In the data rows, the value 128 means zero.
Here are some points:
<140  72 162 116 144  90  92 147 125 149 137 127 109 141 176 123 139 112
 123 162 146  95 118 184>
< 86 113 137 170 136 137 114 123 135  97 189 125  72 111 166 141 138  89
 109 122 126 102 114 143>
< 77 164 144 121  44  91 178 127 145 117 177 154 166 108  29  60  69  73
  86  57 135 179 183 150>
< 94 171  89 165 144 192 217  94 138 104 127 150 194  87 104 129 154  86
 166 132  93 239  87  81>
<128  85 137 146 179 157  88  96  99  29 166  49 105  47 236 162 165 101
 162 249  39  99   0 100>
< 86 137  96 203  76 134 100  79  95  87 128 149 114  94 106 134 142 124
 108 104 130 102 107 132>
<147 143 116  70 152  61 117 141  67 154 177  65 177 117 125 107 144  96
  52 229 100 195 181 176>
<123 117 109 110 122  92 170 107 119 169 147 113 149 131 131 161 148 121
 106 134 159 140 140 144>
<144 232  96 149 184 170 146 100 153  96 125 109  62  63 167 148 142 162
 147 152   7 189 125   0>
< 86 176 127  97 147 129 160 108 187 117 156  99 150 119 127 125 134 133
  95  83 140 180 122 119>
< 96  93 152 164  86 166 131 114 141 124 119 165  92  58 117 110 135 123
 110  93 131  93 129 125>
<147 167  90  87 140 145 217 131 116 183  96 145 178 167  77 157 107 148
 161 109 151 159 153  91>
<106  72 120 127 118 104 192 125 133 169 156 126 149  71 124 152 178 108
  63 155 133 151 154 155>
<146  85 127 127  91 143 143 136 137 156  74 139 125 104 112 131 152 147
 126 151 123 101  98 118>
<148 157 145  69 150 156 154 179 121 155 165 101 110 153 119  92 103  68
 130 199  95 150 166 127>
<151 158 120 136 139 168 135 150 173  88 113 135 138  94 146 120 122 120
 145 140  67 178 106 103>
<154  96 126  90 185 145 186 176 146 148 174  95  79 112 221 177 158  90
 165 195  91 107 101 127>
<147  94  98  44 142  69 201 166 130 202 159 108 120 162 141 165 133 147
 116 121 206  95 223 185>
<194  96  81 150 255 130  59 120 129  74 147  56 132  42 255 254 247 137
 133 255  42 186  46 146>
<116 106 110 148  71  70  99 114 115 126 109 149 203  84 111 114 168 156
  96 148 167 151 133 187>
<152 169 144 152  86 142  51 143 125  97  66 147 109 120  98  71  81 108
 114 133  32 135  81  92>
<124 115 148 115 149 139 160 141  93 162 164 107  77 181 124 125 107  82
 109 141 138  81 172 121>
<128  81  81 121 152  80 138  68  67 177  73 138 179 118 139 156 178 228
 146 135 163 129 138 102>
< 78  91 150   0 134  23 255 137 186 241 135  68 226 110  83 112 191 132
  42 159 145 228 171 135>
<149 194 113  64 176 102 140 159 213 113 139 108 136 159 174 159 121 162
 181  95 113 204 132 118>
<125 164 101 129 126 136 163 110 125 127 127 135 127 145 101 163 125 144
 144  90 144 124 148 100>
<146  93 161 149 137 108  27 146 136 100 128 126  78 148 190 112 119 128
 141 129 127  89 104 159>
<133 129 138 174  86 129  33  85  21 106  56 150 106 227  91  68  83 162
 146  82 157  38  99 120>
<135 101 158 111 142 164 164 171 142 154 114 146 117 131 127 106 113 110
 150 121 133 123 137 132>
<102 170 142 129 142 100 103 118  84  76 199  87 116 151 161 115  97 107
 158 115 120 124 107 130>
<100 140 116 158 141 147 124 154 186  69 178 174 121 117 160 175 154 117
 137  71 182 141 140 185>
<157  92 179  99 145 184 160 173 174 167 106 163 100 131 138  92  93 123
 170 116 135  98 143 152>
<116 147 101 147 192 146 151  97 122 145 118 125 108 149 177 173 141 194
 175  92 150 123 136  71>
< 99 132 111 151  97 121 147  93 135 122 131 126 143  73 112 135 156 122
  89 136 110 154 115 125>
<142 130 117 190 152 192 144 120 146  92 173 168 121  51 184 182 159  95
 124 145 121 144  94 145>
<117 120 127 106 139 128 138 131 137 117 127 116 143 136 137 131 140 127
 133 128 132 132 126 127>
<122  65 113 142 130 109 122 103 100 155 109 141 164 159 125 145 141 165
 127 111 208  97 127 171>
< 74 173 125 138 110 106 107  83 157 115 110 112 133 164 108 122 123 168
 121  52 144 142 117  75>
<125 189 155 193  60 170  48 103  80  73 103 107  83  91  63  26  99  51
  74 180   0 134  91  71>
<170 132 135 109 111 134  98 140 109 132  85 140 144 150  99 106 102 144
 155 145 122 110 117 133>
< 65  95 137 168 166 188 226 119 103 148 159 142 164 153 131  92 153  70
 153 154 137 178 106 122>
< 90 175 153 113  31  73 134 116  69  93 212 132 135 141  50  37  31  91
 103  52 122 148 176 128>
<129 159 136 112 106 164 146 156 139 129 126 158 117 192  84  82  66 117
 179  32 152 104 142 105>
<137 162 127 150 101 136  85 127  86 102  96 113 122 149 100  84 115 121
 106 156  73 129 118  96>
<148 128 120  70 173 113 217 141 134 196 148 100 164  64 139 147 172 141
 112 207 102 202 158 121>
< 84  53 161 142 157 112 159 128  97 157 144 122 145 154 163 104 162 101
 114 156 168 125 123 167>
< 44  28 190 224  73 255 197 123 229  61 134 249  42  31  54  73  60  79
 153   2 143  43  87 121>
< 28 174 144  42 135  75 236 120 158 199 180  53 125 182  93  82 141  97
  52 116 135 171 174  88>
< 90 141 111 198 137 137 105  85 119  79 140 149  94 126 148 160 132 145
 149  64 171 104 109 110>
<177 124 133  67 195 111 149 155 125 170 110 104 129 207 157 129  91 162
 189 127 138 130 158 105>
<127 124 147 116 115  99  91 103 108  68 158  88 150  92 149 127 103 134
 176 138 101 124  86 120>
<165 152 107  96  93 108 109 135 127 130 102 122 120 122  93 143 104 167
 102 121 115  99 156 114>
< 53 118 102 197 105 132 176  54 111  99 171 117 126  36  91 145 160  96
  66 121  93 149 121  81>
<153 179  74  93 121 103 161 125 150 136 108 134 164 125  85 183 113 188
 134  83 128 155 177 103>
<107 101 128 154 136 128 120 115  93 136 141 125 101 167 138 120 121 111
 126 118 158  85 127 129>
<110 122 135 190  61 101  70 102 131  94 114 168 179  98 109 129 141 142
 120 106 154 115  95 182>
< 92  94 101 102 148  87 163  95 126 160 133 113 163 129 136 168 175 179
  92 129 184 135 140 134>
<143  78 154 143  18 121  20 196 171  64 109 183 216 143  92  80 104  75
 109  99 201 105  90 255>
<120  38 191 140 127 215 152 150 245 126  67 226 118  69 131 141 114 173
 192  70 158  76  94 148>
<169  63 154  88 154  63  73 148 147 145 154 110 131  95 193 162 137 132
  88 146 155 114 138 179>
< 76 134 111 215 146 138 113  85 121  86 155 141  91 159 162 161 153 121
 138  67 157 108  93 114>
<117 179  87 139  97 135 166  92 109 142 117 128 147 122  73 142 123 141
 124 113 129 139 137  88>
<159 127 165 100  78 139  77 211 155 128 134 152 145 183 115  76  91  54
 110 135 145 102 131 219>
<155 156 141 113 121 138  99 186 186  99 107 147 171 127 140 128 115 118
 167 124 126 179 111 174>
<205 200 145  86  89 183 111 211 200 177   9 209 144 181  44  41  48 140
 176  95  88 167 184 103>
<112 111 131 164 104 161 114 100 105 108 114 146 127 107 106 113 114 126
 125 111 131  92 113 129>
< 92 114 142 158 108 121 142 123 135 126 158 140 130 115 124 133 133 101
 102 120 139 127 118 149>
<142 156  91 145  58  55  51 104 162  87 175 112  59  17 109 214 141 160
  11  94 102  81 186 133>
<109 152 137 171  94 182 120 128  77 121 145 120  59 147  99  68 110  39
  94 156  66  88 112  87>
<141 130 156  67 179 128 134 164 161 149 130 107 107 189 140 112  94 112
 144 112 123 134 138 115>
< 97 151  97 148 157 171 217  99 175 134 124 153 224  64 115 162 178 152
 155 138 130 229 113 116>
<134 196 119 160 139 190  98 147 196  44 136 138 110  88 161 127 118 103
 134 119  60 179  74  98>
<194 152 145  75 156 136 108 183 172 145  85 133 158 134 145 130 116 169
 179 143 115 163 118 142>
<175 159 147  87 145 147  88 178 140 114 104 131 124 160 137 115  86 118
 159 153  82 124 124 125>
<153 162 152 100 135 181 136 177 161 128 123 133  94 142 128  99  85  97
 150 132  87 120 135 110>
< 51 117 101 195  52 112 138  50  72 120 153 117 132  66  57 115 177  87
  30 136 112 128 123 119>
< 77  65 150 129  73 168 232 119 116 137 148 107 101  30 101 110 139  76
 145 172  99  75  53  98>
<210  84 165  79 148 123  88 168 157 165  26 165 175 154 126 101  93 216
 214 126 162 106 120 141>
<148 180 134 115 137 140 113 139 179 113 123 134 142  99 145 129 125 147
 149 139  76 190 127 107>
<144 107 152 142  95 145  92 123 102 137  73 142 147 135  86  81 110 142
 124 124 131 102 106 131>
<139 104 109 157 132 157 153 139 130 105 156 159 151  59 149 175 147 126
 130 151 132 145 138 151>
<104 100 146 105  63  98 157 171 165 126 174 136 173  88  91 132 146  50
  61 153 133 142 140 212>
<121 164 124 147 142 166 123 148 198  83 156 154 111  96 134 159 125 119
 140  94 105 161 117 121>
<126  47 139 104 117  96 146 100  97  98 130  91 158  89 167 155 120 174
 190 150 153  79  52 140>
<124 135 161 128 146 134 101 153 187  93 176 114  88 100 187 144 137  98
 120 132 102 144 111 148>
<140 169 122 117 138 121 138 139 140 166 141 123 127 105 108 125 151  97
  38 193  63 193 176 119>
<150 143 120 146 138 181 111 146 141 123  80 134  86 171 146 133 135 138
 173 144 125  92  97 106>
<198 196 116  33 159 116 198 184 180 171 127 109 113 157 110 187  76 158
 165 125  94 145 188  95>
<103 145 107 139 206 163 190  99  82 147 148 111  59 155 144 139 121 147
 155 141 109 121 163  48>
<107  68 142 134  89 205 235 132 149 142 118 145  61  94 118 131 123  88
 197 124 119  42  68  98>
< 95 216 151 130 210  55  56  92  14  74 255  27 104 221 216  90  92  63
 135 151 128 126 135 119>
<140 100 143 112 109 137 160 144 193 123 107 162 156  81  99 157 125 158
 135 110 143 119 139 155>
< 61  10 211 195 171 136  91 127 101 137 156 142 147 127 224  40 194  56
 152 240 144 154  53 211>
<152 158 121 106 133  67 105 119  14 173 130  71 135 216 112  90 124 100
  93 192 107 139 150 116>
<127 145 107 164 115 110  71 119  85 112 117 115 111 140 105 102 135  98
  80 154  94 142 133 120>
<132 122 112 102 153  99 151 124 152 145 133 131 155 130 142 171 148 160
 136 115 156 148 144 134>
< 93 134 169 106 163 188 189 162 129  74 224  91   5 173 188 125  48  63
 228  74 129  39  83  95>
<126  55 180 136 165 125 148 159 112 182 161 105  77 144 185 119 164  67
 112 181 156  90 126 165>
<142 167 120 137 164 103  48 125  63  97 150  86 136 123 147 100 114 117
  93 184  82 163 131 127>
< 53 143 112 162 139 131 189  97 145 119 210 110  75 105 127 166 163  73
  69 103 123 147 136 113>
<193 105 131 136  71  38   0 121 173  67  86 136 150  26 171 149 158 230
 114 147 109 123 113 164>
<138 154 122  94 148  92 136 148 144 133 181  79  52 123 152 187 134 106
  87 112 116  88 179 125>
<180  46 183  43 155 123 121 141  33 108 131  39  92 137 222  78  75 128
 255 224 122  10  30 115>
<140  44 161 106 142 178 173 157 183 138 106 184 153  93 142 127 112 148
 180  85 197  97 111 155>
<148 160 103 102 181 140 173 151 160 122 147  98 103 145 151 164 124 134
 184 117 121 131 138  91>
<106 115 125 163 106 111  77  87  77 121  91 141 107 180 114 115 109 160
 148  69 171  64 108 135>
<144 103 125 139 172 150 156 141 147 140 155 165 166  87 146 198 134 123
 139 135 139 157 131 143>
<123 134 151 122 132 120 105 120  93  47 183 106 122  76 168 114  98 103
 173 148 110 124  76 135>
<126  38  80 218  65 197 134  96 108 143  32 168  48  61 137 156 231 151
 119 199 109  15  25 100>
<124 182 109 149 140 149 137 121 186  89 150 129 126  90 141 179 139 139
 148 111 112 173 114 112>
<143  57 146 105 127  78  76 143 140 137 131 130 115 114 185 135 141 151
 102 154 147  96 142 189>
< 91 211  52 135 128 167 255  91 120 144 184 125 114 112  55 201 131  93
  88  93 118 167 178  50>
<123 169 103 134 131 130 133 117 129 107 150 106 117 117 131 142 139 106
 105 134 102 158 123 115>
< 86 240 150  76 101 135  75 137 152 135  63  67  81 255  66  36  66 123
 116  67  99 110 108  55>
<201 239  74 121 147  76  29 126 106 109 109  86 169 138 169 131 158 162
 137 195  84 224 119 114>
<143 174  83  72 175  40 152 125 110 159 162  70 193 103 184 184 194 152
 107 201 134 227 149 139>
<137 156 127 101 158 143 145 153 145 134 167 119  83 155 141 143 100 108
 124 111 130 113 155 112>
<127 163 126  78 151  58 120 126  80 138 192  47 166 112 130 101 138  87
  39 216  95 215 163 155>
< 86 161 136  84  87 108 113 125 162 159  90 103 165 123  77  72 124 148
  66 108 118 154 127  92>
< 74 193 110 142 122  79  91  62 168 104 112 103 149 146 120 155 146 208
 116  62 121 181 112  78>
<100 127 121 126 137 118 158 109 153 132 149 122 135 119 133 152 143 140
 122  98 138 144 136 120>
<100 138 137 165  98 172 117 116 143 107 125 139  87 111 116 107 119 105
 123  92 112  97 117 110>
<118 113 136 180 133 146 105  98 179  90  99 169 137 137 149 172 113 189
 194  37 192  96  96 123>
<149  72 126 110 171 154 166 146 100 186 113  76  76 152 187 149 181 105
 126 231 112  70  95 132>
<168  72 139  83 134  46 102 159 129 161 148 113  87 137 186 160 132 166
 109 114 189  67 175 172>
<137 154 106 162 108 116  93 113 168  91 105 167 178  36 133 167 166 182
 128 128 122 187 102 118>
<163 122 153 104 139 114 118 165  97 153 126 113 127 155 139 109  94 113
 139 165 111 120 143 126>
<134 125 131 125 107 128 104 152  98 128 124 121 135 151 116  89 115  93
 108 129 142 109 130 163>
<135 178 112 132 126 169 147 117 101 119 118 129 112 189  85 126  78 108
 147 101 110 120 136  82>
<138  99 168 117 102 183 155 158 185 139 100 177 135  60 111  90 133 133
 145 135 118 133 127 138>
<167 106 135 128  99  72   0 129 168  76  86 132 149  49 161 141 152 202
 112 128 113 130 106 159>
40 more points follow, each with its number after it:
< 89  43 204 163  54 255 161 146 143 147  89 191  68  77  36  27  96  80
 123 105 111  25 103 127> 0
<112  43 151 115 154 106 154 129  97 177 120 124 147 154 156 107 155  99
 126 161 173 118 134 177> 1
<141 128 139  73 137 119 142 161 152 146 142 100 100 135 147 129 121 119
 111 158 117 120 141 136> 2
<169  94  96 149 249 136  82 120 152  84 135  77 154  48 255 215 243 156
 135 255  73 197  33 138> 3
< 92 120 158 150 105 152 163 125  97 150 160 117  78 119  96  85 122  49
  77 160  89  91 135 102> 4
<143  91 147 122 110  75  57 119 151  95 116 102 128  66 146 127 152 160
  74 160  97 127 122 156> 5
<115 112 136 151 118 144 128 115 126 119 122 158 127 111 123 109 127 145
 143  92 156 105 134 125> 6
<149 246  67  93 109 153 133 130 167  76 141 109  75 142  84 208  87 209
 120  39 133  95 183  68> 7
<101  42 153 185  82 142 122 118 105 130  77 199 122  90  82  88 112 125
  92  89 137  89 120 122> 8
<120 112 133 155  85 166 153 109  87 125  99 108  53 113 109  93 127  88
 121 184  61  57  80  64> 9
<116 138 135 158 135 155 109 127 119 115 118 138 115 147 138 109 139 118
 143 132 122 126  99 129> 10
< 93 161  89 147 131 129 220  97 187 142 114 158 244  62 127 175 204 190
 178 104 160 250 114 115> 11
<143 154 112 125 135 143 124  89  62 155  82 102 110 114  92  67 120 151
 113 187  51 133 127  37> 12
<141 156  93 124 187 121 167 109 201 115 135 138 172  41 188 212 168 204
 170 108 128 196 131  80> 13
<115 131 165  91 139 155 173 200 243  90 219 139 126 104 158 193 112  41
 122  81 127 155 142 193> 14
<122  80 129 132  58  72 101 107  98 140  76 168 237  73  69  99 164 156
  86 164 177 154 127 216> 15
< 89 133 122 170 136 135 144 110 134 100 139 140 107 121 135 140 135 144
 142  94 137 122 135 123> 16
<100 139  88 175 135 127 130  81 178  93 144 151 156  56 155 195 163 181
 139  77 157 161 100 135> 17
<134 167  88  86 233 126 231 100 138 166 156  95 106 106 174 206 169 203
 174 155 102 175 172  32> 18
<162 132 127 112  97 122 109 175 211  71 111 153 186 104 135 144 127 123
 155 127 124 169  94 190> 19
< 85 148 125 140 104 140 134  96  99 128 137 115 122 154  99  99 129 118
 123 112 134 103 115 106> 20
<166 219 104  97 176  58 100 143 130 125 167  67 141 151 182 186 112 133
 144 142  76 208 120 101> 21
<150 143 124 100 135 105 121 140 179 124 156 123 100  93 149 200 125 160
 106 109 130 108 161 139> 22
<140 220 152 113 107  66   0 117  47 117 143 125 201 190  90  28  58 152
 112  94 151 177 181 136> 23
<116 150  83 146 165 140 143  97  82 109 122 108  93 121 115 126 144 153
 141 155  89 127 119  59> 24
<101 130  96 187 125 109 110  82 166  84 138 155 145  58 162 181 176 172
 126  89 150 158 113 149> 25
<163 237  82 106  64 131 114 128 152  95  97 117  88 112  75 149  86 158
 114  88  88 112 152  77> 26
<165 165 123 103 179 135 140 167 156 194 105 166 124 255 104 141 103 133
 135  61 199 142 223 140> 27
<151 122 140 114  94 120 108 131  85 155  73 112 138 146  88  65 116 139
 124 171 105 114 140 119> 28
<140  62 166  95 133 182 154 167 218 139  85 179 132  80 106 102 108 157
 151 115 126 122 131 141> 29
<141 125 163 134  62 137  80 177 166  97 135 153 134 134 101 104  99  54
 110 114 135 104 100 197> 30
<120  93 148 129 139 135 138 124  92 154 103 128 147 163 121  94 130 119
 143 153 148 125 123 141> 31
<136 159 124 154 109 148  96 126 121 120 105 126 104 123  96  99 122 102
  93 155  87 121 119 109> 32
<136 136 135 129 141 142 119 120  94 146 110 113  99 141 107  92 102 129
 130 158  83 119 127  63> 33
<142 105 113 139 122 129 148 136 113 138 140 142 142  93 130 156 151 116
 121 170 124 144 139 147> 34
<149 110 149 136 129 184 115 144 153 118  91 160 117 146 115 114  88 145
 179  85 151  73 111 126> 35
<132 199  92 157  92 186 157 128  85 140 104 137 106 177  56 101  89  99
 132  94  87 116 126  63> 36
<108 121 122 144 112 127 126 134 145 105 143 136 140 112 127 139 134 107
 122 120 144 133 122 155> 37
<133 110 124 143 104 130 105 111 111 135  88 143 143 122 102 117 126 155
 121 121 141 101 113 124> 38
<118 167  94 135 103 137 170  99 124 132 118 129 128 128  71 146 131 143
 114 101 114 142 143  97> 39
Which of these numbered points is nearest to each point below by angle, seen from the average point of the first points? Its number follows each.
<177  41  89 199 119  99 127 107  71 110 150 187 163  42 145 222 157 151
 135 164 140 136 179 161> > 34
< 95 180 129 119 144 143 171 140 189 116 198  99  99 100 135 142 136  75
 101 117 101 181 135 102> > 14
<127 137 128  87 141 138 160 159 135 148 140 110 126 130 128 122 129 105
 117 160 112 148 146 129> > 2
< 69 112 118 250 121 151 143  48  67 101 189 165  76 131 135 188 155  94
 139  92 178  60 108 127> > 16
< 76  70 123 121 149  78 191  92 108 188 156 120 138 159 132 170 155 137
 105 117 206 112 163 149> > 1
<154 162 133 138 164 163  78 143 168  77 120 151 104 190 172 160  82 157
 196  51 139 114 113 125> > 35
< 96 223 106 211  60 170  47  90  81  65 114 117  99  91  89  82 129  84
  73 149  42 154  69  71> > 32
< 89 127 115 150 111  93 113  82 151 114 109 129 177  85 116 162 155 173
  82  94 142 160 113 138> > 25
<131 155 155  75 130 136 168 146 146 170 139  99 127 130 100 112 130 104
 105 158 103 139 152 119> > 2
<141 128 148  97 156 127 127 150 128 127 131 100 121 147 155 124 118 118
 152 158 113 122 114 135> > 2
<121 108 133 144  99 163 134 122  98 129 113 120 103 110 114 108 134  88
 112 176  89  90  80 118> > 9
<136 138 129 141  99  97 129  71 134  61 140 143 171  90 183 186 130 214
 255  71 178 115  53 114> > 17
<125 127 142 144 136 152 106 136 133 104 124 132 119 135 142 114 129 119
 149 131 116 125 106 128> > 10
<138 132 102 134 175 128 163 118 174 132 133 142 139  73 169 188 172 173
 147 121 136 176 131 117> > 13
<157 148 122 128 182 159 129 133 162 110 140 141 124 115 174 178 133 162
 176 116 113 164 110  94> > 13
<106 134 100 136 154 128 150 104 150 135 156 126 153 100 158 173 168 137
 115 110 162 165 118 127> > 17
<141 233  70 126 102 138 129 110 154  98 167 119  72 127 104 194 109 154
 116  48 143 109 172  94> > 7
<140  89 161 109 123 180 166 152 177 137 106 155 138  87 120 121 128 123
 159 147 117 131 118 131> > 29
< 94 135 110 155 106 120 139 109 133 114 136 130 132  78 122 137 164 142
 108 126 130 163 141 132> > 25
< 95  44 181 176  96 247 171 152 176 112 117 219  55  71 101  85  76  98
 153  58 145  29  99 132> > 0
<134 117 132 104 148 133 143 153 143 134 169 111  78 119 167 146 131 101
  98 129 133 108 161 133> > 2
<136 109 140  99 120 101 107 124  91 173  96 116 135 209 120  81 123 138
 129 121 162 101 120 137> > 31
<136 105 156 124   9 115  48 177 162  79 121 174 196 123  85  99 117  63
  95 114 162 123 102 255> > 30
<154  94 126 165 144 175 153 152  97  97 160 151  98  84 156 164 139  75
 136 198  99 117 124 156> > 34
<134 141 133 113 163 144 173 113 136 157 145 120 126 108 121 142 138 137
 114 146 117 143 163 103> > 18
<115 171  71 161  76 134 167  78 109 141 102 140 139 141  69 172 131 148
 117  74 142 118 123  80> > 39
<136  73 137 127  95  84  83 125 118 142 125 120 131  45 139 104 169 144
  69 180 122 128 141 165> > 5
<160 255  52 111  32 162 145 106 118  84 135 106  64  88   4 165  77 119
  42  87  22 123 198  17> > 26
<181 150 133  55 254 159 175 242 179 191 143 111  82 233 182 153 137  92
 139 184 113 169 217 151> > 2
<130  73 123 140 171 151  92  90  63  90 128  83 102 107 216 154 156 124
 150 224 112  61  33 115> > 3
<147  74 128  83 139  47  95 154 129 135 158 111  70 132 191 169 141 162
  96  97 211  45 184 180> > 22
<156  54 114 102 214 159 179 164 145 133 159 102 113 123 213 197 156 110
 184 187 140 108  83 139> > 3
<153 160 132 183  87 147  66 112  85 105  99 156 124  82  83 115 118 107
 104 160  51 148 108 101> > 32
< 84  43 170 136 161 102 137 126  89 144 173 102  83 137 159 125 152  97
 126 132 148  84 133 162> > 1
<131 103 108 126  95  67 118 106  91 157 101 100 195 108 109 132 155 145
  65 174 135 160 133 143> > 15
<104 208 102 142 152  37  15 107  51  94 206 106 135 232 115  73  93 157
  72  60 195 153 230 163> > 23
< 58  85 181 239 201 255 120 123  62 115  67 199 189 255 161   0 113  59
 255 137 132 193   0  87> > 10
<150 127 106 133 164  22   0  74  20  77 125  82 216 168 181 110 130 211
 131 137 181 145 114 170> > 23
<148 108 134 138 115 117 109 112 107 142  67 154 140 148 109  96 125 153
 146 125 154  87 133 122> > 38
<164  80 142 119  76 103  76 166 146 109  93 157 186  91 106 123 118 136
  92 140 153 119 129 201> > 15
< 96  97 133 127 180 111 166  92 168 141 163 149 168 129 154 169 159 173
 126  80 219 141 135 167> > 17
<163 107 167 121  68 127  40 221 178  72 135 169 165 148 121 101  89  58
 123 100 142 136 116 244> > 30
<189 100 118 194 118 162 102 130  95 101 106 194 149  53 148 140 141 121
 143 158 106 136 118 138> > 34
<108 209 130 173  94 192  95 127  85  96 122 126  77 135  65  34  94  35
  66 156  28 122 110  81> > 32
<141  59 124 128 165 146 136 125  54  96 126  63 103  96 194 145 176 107
 149 255  82  81  31 129> > 3
<160 135 126  96 169 105 111 148  76 176 118  91 136 202 142 120 122 131
 131 164 120 133 154 132> > 31
<110 147 104 153  51  40  75  86 162  76 202 104  45   0 164 253 167 178
  18  77 138  72 185 152> > 22
<173  59 135  77 146  49 101 159 138 154 150 101  75 138 201 203 122 179
 127  99 208  60 169 181> > 22
<171 168 128 118 119 174  85 200 238  71 134 153 165  91 168 140 132 112
 159 121 115 202 106 187> > 19
<153 143 138  94 141 156 140 173 163 144 120 129 124 138 136 123 115 107
 160 152 113 145 131 141> > 2
<120  98 142 131 151 125 131 145 121 137 144 124 107 161 151 130 130  99
 118 130 152 100 140 157> > 1
<155  48 101 188 123 106 113 109 114 111 114 183 183  60 154 191 157 180
 143 140 163 118 118 181> > 25
<163 208 113 186 130 193  16 156 113 131  57 152  75 219  83  65 117  97
  79 146  52 137 141  91> > 32
< 49 204 127 108 126  98 141  97 181 131 136 101 103 215 108 154 106 172
 133   7 152 137 126  72> > 7
<180 212  74  75 104  93 110 138 173 119 136 105  70 104 101 211  89 191
  92  62 121  94 202  87> > 7
<138 159 123 116  61 140 149 158 172 112 104 155  93 151  80 112  78 121
 149  75 112 116 155 118> > 26
<226 175 155  55 140 138 100 160 189 152  57 139 176 115 134 106 103 193
 197 146  99 195 117 120> > 19
<147  75 120 100 131 129 141 116 166 133  94 143 168 101 166 167 135 216
 210  77 202 104 106 142> > 17
<120  65 110 153 103  88 102  92 126 125 134 128 156  84 137 157 147 157
  87  85 180 122 109 149> > 25
<161 101 166 103 102 108  73 198 145 128 132 156 133 170 141  94  80  64
 156 117 157 100 116 213> > 30
<151 181 114 131 123 142 104 142 168  96 131 132 118  99 143 148 116 130
 142 127  85 158 130 117> > 26
<138 198 102 109 165  59 127 129 108 139 153  93 160 161 167 149 154 139
 139 132 168 186 129 112> > 21
<162 142 129 120 155 108  99 138 133 133 127 115 146 142 151 144 118 147
 135 131 127 153 127 125> > 21
<174 167 123 181  31 134  76 115  96  76  98 138 136  59  56 114 144  78
 124 207   0 139  84  94> > 32
<142 191 109 113 136 187 137 159 128 134  97 126 107 187  84 129  89 116
 152 100 124 109 132  97> > 36
<154 166  95 117 134 111 129 124 178 106 139 155 138 144 155 226 115 191
 184  23 208 121 148 135> > 7
<115  89 140 178 110 151 112 108  98 123 120 155 108 119 100 102 125 116
 100  96 141  87 107 109> > 8
<158 255  95 103 239 100 118 119 174 100 155  77 166 137 203 217 149 148
 170 173  62 255 131  92> > 21
<135 125 124 108 145 129 149 121 131 143 126 128 140 114 132 129 136 143
 136 145 119 144 141 120> > 18
<123 154 106 160 157 146 209  99 171 132 122 160 216  75 130 173 168 155
 199 119 120 233 103  93> > 11
< 81 106 104 157 129 119 179  87 101 139 191 126  94 136 123 184 160 120
  98  82 187  85 154 138> > 16
<208 138 132  67 105 107  86 158 128 154  66 120 161 136  95  98 102 165
 126 166  96 133 147 129> > 28
<116 107 138 153  85 138  88 149 114 111 141 140 115 186 104  91 110  73
 105  97 173  76 125 197> > 30
<127 153 124 119  94 121 133 120 162 108 111 122 178  67 116 114 143 150
 116 139  96 186 102 116> > 11
<101 128 119 132 122 124 163 121 146 128 151 120 131 116 130 156 148 121
 111 107 149 140 136 132> > 17
< 93 168  99 153 152 196 223 115 150 117 155 159 159 116  97 138 133 100
 139 118 114 201 117  94> > 11
<163 167 129  78 185 112 127 152 135 149 110  89 170 181 136 147 135 144
 145 169 116 184 143 132> > 21
< 97 129 134 131 121 140 164 127 106 131 139 126 118 132 103 102 132  89
 117 145 111 134 140 122> > 4
< 99 126  74 181 113  93 131  38  70 132 111 126 135  47 109 141 188 208
  90 128 140 121 129  82> > 25
<168 139 126 108 154 140 153 137 146 133 127 122 118 116 138 159 121 120
 153 162  98 149 126  92> > 18
<187 200  78  91  88  89 109 119 157 105 125 103  92  91 100 201  95 180
  97  81 113  99 193  94> > 7
<107 147 128 141 142 169 186 129 119 139 144 140 117 161 103 113 123  80
 128 137 106 150 129 103> > 36
<217 154  84 130 255  75   0 135 110 141  78 116 197 154 200 170 207 215
  54 231 126 219 175 195> > 3
<142 143 128 112 180 133 176 158 148 208 127 164 129 254 102 127 101 141
 150  73 199 153 224 148> > 27
<195 133 132  85 113 113  77 159 111 152  59 129 151 141 107 100 105 153
 129 170 103 111 133 129> > 28
<157 124 138  82 100 115 127 143 107 172  78 115 145 165  81  66 109 131
 115 161 117 117 150 128> > 28
<147 195 122 102 129 136 118 143 175 104 170 100  76 109 141 179 105 129
 100  97 105 104 172 113> > 7
<122  89 119 154  84 156 120 133 134 125  78 165 155  73  93 102 142 142
  96  87 148 130 101 123> > 8
<168 142 157  56 140 127 141 180 158 162 118 114 118 184 129 113  89 107
 147 135 116 134 160 130> > 2
<191 130 155  32 201 137 186 224 208 175 141 124 144 150 186 168 109 137
 185 138 144 170 164 173> > 2
<155 152 137  89 188 116 146 174 167 208 113 156 123 255  93 131  93 147
 152  59 205 145 232 151> > 27
<130 178 104 135 157 146 132 149 165 149 134 178 129 189 107 144 121 136
 114  70 173 181 204 137> > 27
<186 196 106 105 136 132  92 158 181  82 106 131 116 116 131 165  88 182
 173  98  98 141 135 105> > 7
<150 158 101 132 144 161  85 168 175  81  92 151 106 171 158 152 101 155
 181  93 112 132 108 120> > 35
